Each row is where one point has got to under a steady rotation. How many steps took it there?
The counts run from 0 to 430.
[ -1  -2   4 -27  22  -2  -5  24   1 -15  12   9  25  13  22  -4  11 -31
  16   4  32 -36 -19 -42  -2 -18  33  -8  23   1 -38   1   2 -13   3  35
 -22  36   5   4  -3 -14  11  10   2  11 -10   1] | 292
[ -3 -16 -19   0  -6  22   5 -14  19 -28  16  -2  11  -1  34  22   4 -16
  10  -7   2 -36 -36  -1 -11  -8  22  -2  -7   5 -15  -5 -11   9  11 -19
 -32  30  -8  -9  30 -28 -44  18  26  17 -15   9] | 371
[ -2  -4  11 -45 -21  33 -11 -32  24 -16   6   7  27  -1   0  17 -12  12
   7  14  15 -29  -8 -12 -19 -11  18  10 -20 -32   9 -12  19   3  14 -10
 -37   7 -32  17 -16   2 -23  16  -8 -32  19  -1] | 171
[-10   2 -12 -30  23  14   4  -3  -9 -30  29 -12  23  -7  54 -12 -14  16
   6  16  -6   1 -33 -24 -17  -3 -11  -7  -2   2  20 -15  -1 -37   1   7
 -24  12 -22   3 -16 -12 -14  29 -17  31  25   0] | 425
[  7   3 -16 -12  -8   8  10 -18  12 -26  32  12  19  -3  12   4   7  -7
   3  10 -10 -22 -41  -4 -25   5  26   9  -1 -19   9  -7  -4  -2  30   6
 -11  20 -37  -4  15   8 -20  42  16  35 -43  10] | 43
[ -5 -22  -6  -4 -27   4  25 -14  26 -16  39  16  23 -11  34  20   8 -28
   5  -4  -1 -23 -39  -3  -4 -14  11 -15  -6  -5 -13 -15 -26 -24  30   0
 -17  22 -11   2   1  -5 -30   0   0  22 -27  23] | 359
[-11  23  -7 -22   1  -9  13  16  21 -23  36  26  19 -15  26  32   1  -7
   4 -13  -4  -4 -26  -3  -3  -9  25   2 -14 -18 -12  -4 -37 -18  18   9
   0   1 -34   5  -2 -18 -33  17  -9  15 -26  37] | 346
[-10 -21   7   2 -21   3  26  -9  20 -14  35   8  15 -16  34  18  11 -36
   6  -4   2 -28 -37  -6 -12 -20   8 -15   1   0 -19 -11 -34 -22  23   0
 -25  22 -15   5   9  -7 -24  -5  -4  15 -25  27] | 361
[-24   4 -12  -5   5  -4  20  18  25 -18  22  20  16  -9  20  -1  12   0
  27   7   9 -11 -28  -6  29  -5  -1   9   5 -17 -36 -39   1 -28  32  33
 -26  24 -16 -10 -19 -22 -14   2  21  14  -2   9] | 132
[ -9   1 -16 -29  21  19   5  -1  -8 -32  28 -12  25  -6  54 -11 -15  15
   7  11  -5   6 -33 -21 -12  -7  -8  -4  -3   3  15 -17  -1 -36   4   6
 -24  13 -17   3 -16 -17 -19  28 -16  34  23  -1] | 426
[ -8 -23   2  -1 -24   2  26 -12  23 -14  37  12  20 -12  32  18  10 -31
   6  -6   1 -25 -37  -6  -6 -18  10 -17  -2  -3 -18 -13 -30 -23  28  -2
 -22  22 -12   5   3  -7 -28  -4  -3  19 -27  26] | 360
[-21  16  10 -11   2  21  -2 -21  -2 -46   0   9  22   6  -2  15  23 -37
 -14 -20  13   4 -18 -40 -25   2  -8  16  17  -6   6   4  22   5  12   4
 -26  28 -15  22  29 -38  13   4 -17   0  21   4] | 237
[-20  25 -12 -17  31  11  -5 -17  -2 -32  28   5  10   0  34  -5  -9  10
   5  12  15   2  -1 -29  -2  -6  10   4  -1 -14  23   1   4  17   3  15
 -27  -3 -32  37   6 -35   1  44 -11  12  34 -12] | 97
[-29  -1   1 -22  22  16  19   3   1 -21  32  10  33 -18  29 -11  -7  24
   4   7  -7  19 -23   6   7 -17 -16   6  -4  -7 -18 -26 -23 -28  20   4
 -33  20 -29   1 -24 -22 -10  42   8   8   2   6] | 117
[  8   1 -13  -8 -11  11  12 -14  12 -27  30  11  24  -2  11   5   3 -10
   0  12  -8 -19 -42  -2 -19   2  26  10  -1 -19   5 -14  -5  -2  32   4
 -13  23 -31  -6  12   9 -21  41  15  37 -46  10] | 44
[ -1 -14  -4  12  -8  -1   3  -6   6 -20  23  -5  11  11  32   0   6 -29
   7  29 -12 -29 -35 -20 -30   2  -4  -4   2 -14   5  -4  -9 -22   9   0
 -48  26 -31 -15  31  12   0  21   5  32 -24  16] | 54
[-11  -5  -9  10  -6  17  11  -2  19 -27  12   0   7   0  26  21   6 -26
   9  -4  14 -36 -32 -12   1 -13  33   7   2   0 -25 -16 -16  22  14 -15
 -30  24  -7   4  38 -32 -33  12  16  17 -21  14] | 374
[-10   6  -7 -26  -2  -8 -13 -10  34 -21  25  34  30  15  25  49   0 -22
  -1 -14   2 -17  -7 -10  15  -8  16 -24 -28 -22 -11   9 -11 -14  -1  -8
 -25  21   0  -5   3 -29 -29  -8   6 -10  27  -1] | 2
[-19   6  10 -14 -25  15  -3  -8  36 -15   0  13  11   3   2  22   0  -8
  17   6  32 -32   2 -26  18 -14  22  17 -11 -38 -22 -27  11  13  17   6
 -43   4 -21  27  -1 -21 -17  -9  -8 -29  12  14] | 162
[  1   4 -10 -25 -22  21   5 -28  21 -29  31  25  36  -8   6  43  -4 -24
  -9 -31   7   3 -15 -10  -5 -22  25  -4 -15 -23   4  13 -10  18  33   5
 -10  14 -11  30  -1 -22 -28  12  -8   4  -3   5] | 17
[ -3   2   6 -32  11  17   4   8   1 -31   8  21  42 -11  29  12  17  -8
 -12  11   6 -20 -40  -2 -18 -11  23  13   1  19  -7 -47  -7 -38  18 -15
  -9  15 -14 -13  -3  10 -22  -1 -21  11  -9  16] | 203
[-33  22  10 -13  26  10   0  -4  -4 -30  20  -6  13  -2  33   3 -16   4
  -6   8  21  -1  -2 -33   6 -18  11   3   5 -11   3  -9 -19  17 -10  -6
 -35   0 -21  41  17 -41   1  35 -21   2  31   2] | 93
[-16  13  18 -24  -9  -4   2  -2  15 -15  34  31  42  -5   5  39 -15 -18
 -14  -1  -6  14  -6  -5   4 -26   2  -7 -18 -42  -7   5 -37 -15  18   2
 -29   5 -32  17  -8   0  -1  14 -19  -7  -1  17] | 332
[  0  18  -3 -32   1   7  -4 -28  20 -23  29  26  18  -8   9  44   6 -26
   3 -24   7 -24 -19 -22 -25 -11  22 -14  -9 -15  11  36   0  10  13  17
  -8  14 -26  27   5 -28 -21   5  -5  -6  22  -2] | 12
[ -8   5   7 -22   9  -2  -6  -4  11 -14  16  33  16  -4  32  -3  28  -6
  -1  33  12 -30 -10 -13 -29   2  25  10  -9   3  12 -35  -6 -32  14   4
 -25 -16 -48   4   0  17   1   4 -29  -6 -11  27] | 194
[-24   4   6 -15  18   3  14 -21  -4 -17  42  15  20 -16  26 -20   5   5
   4  21  -1   8 -13 -14 -11 -11 -18  -3   5 -15  10  -8 -11 -20  23  29
 -35   6 -44  28 -18  -9  21  34 -10   7  19  -2] | 110
[ -1 -20 -12  -7 -26   3  24 -17  28 -17  41  19  24 -10  34  20   9 -23
   8  -5  -4 -21 -38  -1  -4 -10  10 -17  -9  -8  -8 -14 -21 -23  33   4
 -15  22 -12   0  -3  -3 -32   2   4  24 -26  19] | 358
[ -1  -7 -12  10 -14  14   1 -38  24 -27  19   3   9  14  13  12   4 -25
   8  21  10 -43 -28 -18  -5   4  21   1   3 -21   8 -13  17  29  22  -4
 -42  28 -16  11  35  -9 -13  18  18  17   1 -16] | 383
[  0   2 -17 -27  -6  23 -18   0  14 -26   7  28  31   2  28   9   4   8
  -4  20   8   0   3  -2  -8  -4  33  24 -32 -17   8 -39   0 -12  24  -7
 -27 -18 -36   3  -9   9 -23  20 -19  -2 -16  24] | 187
[-11  -4   0  -4 -13  11   2 -29  13 -17  33  26  14  -9  14  24  14 -33
  -4 -10   1  -3   1 -14 -30 -17   7  -5 -13 -19   8  27 -29   8  25   9
 -37   2 -44  33  17 -16  -1  17 -11  -6 -12  27] | 24
[-11  24 -13  -7   7  -6  -9 -12   7 -31  26   2  12  16  33  -5 -12   6
   0  37   1  -4 -13 -32  -2  16   7   8  -7 -37  36 -21  12  -3   5   7
 -31  -7 -40  16  11  -1   3  38 -18  28  14   1] | 410
[ -5   2  -7  17   0   6   4 -17  16 -25  15   2  -9   5  20  11  14 -38
  14  13  18 -48 -23 -27 -13  -1  25   8  12  -9  -4  -5   1  30  16   7
 -39  19 -24  18  47 -21 -11   8  12  16  -7   3] | 379
[ -3   4   1 -12  24  15  -4  16 -12 -32   1  18  24  -9  35  13  30 -32
  -5   6   7 -16 -34 -17 -38 -12  13  16   8  28  -1 -24  -2 -34  20   5
 -26  12 -23 -10  14   0  -5 -14 -24  17   1  17] | 208
[ -6  -2   0 -17 -23  19  10 -22  18 -23  29  25  36 -11   6  40  -2 -29
  -9 -28   9   6 -10 -11  -3 -28  21  -2 -11 -24  -4   9 -24  15  33   3
 -18   8 -16  37   3 -21 -17  12 -15   1 -12  16] | 19
[ -8 -12 -12 -12 -14  14  -3 -40  20 -21  36  29  19  -2  18  18  10 -13
  -3  -4 -12  -6  -3   3 -28  -3   9  -7 -29 -18  14  20 -21   3  20 -10
 -35   5 -44  14  14 -13 -18  37   9  -5 -17  18] | 28
[  6 -14 -25 -10 -21   1  18 -21  28 -19  45  21  20  -8  32  19  10 -24
  13  -2  -9 -22 -39  -2 -10  -3  13 -14 -11 -12   4  -5 -12 -25  35  14
 -12  19 -19  -2  -6   0 -30   5   8  28 -21  13] | 356
[-20   4  31   5  -5  13   6 -22   3 -22  12 -15  12   5   7   7 -10 -21
  -9  28   9 -32 -26 -29 -16 -12   4   6  13 -25   6 -11  -6  20   2 -18
 -54  20 -30  22  40  -5   9  22 -11   2   6   0] | 392
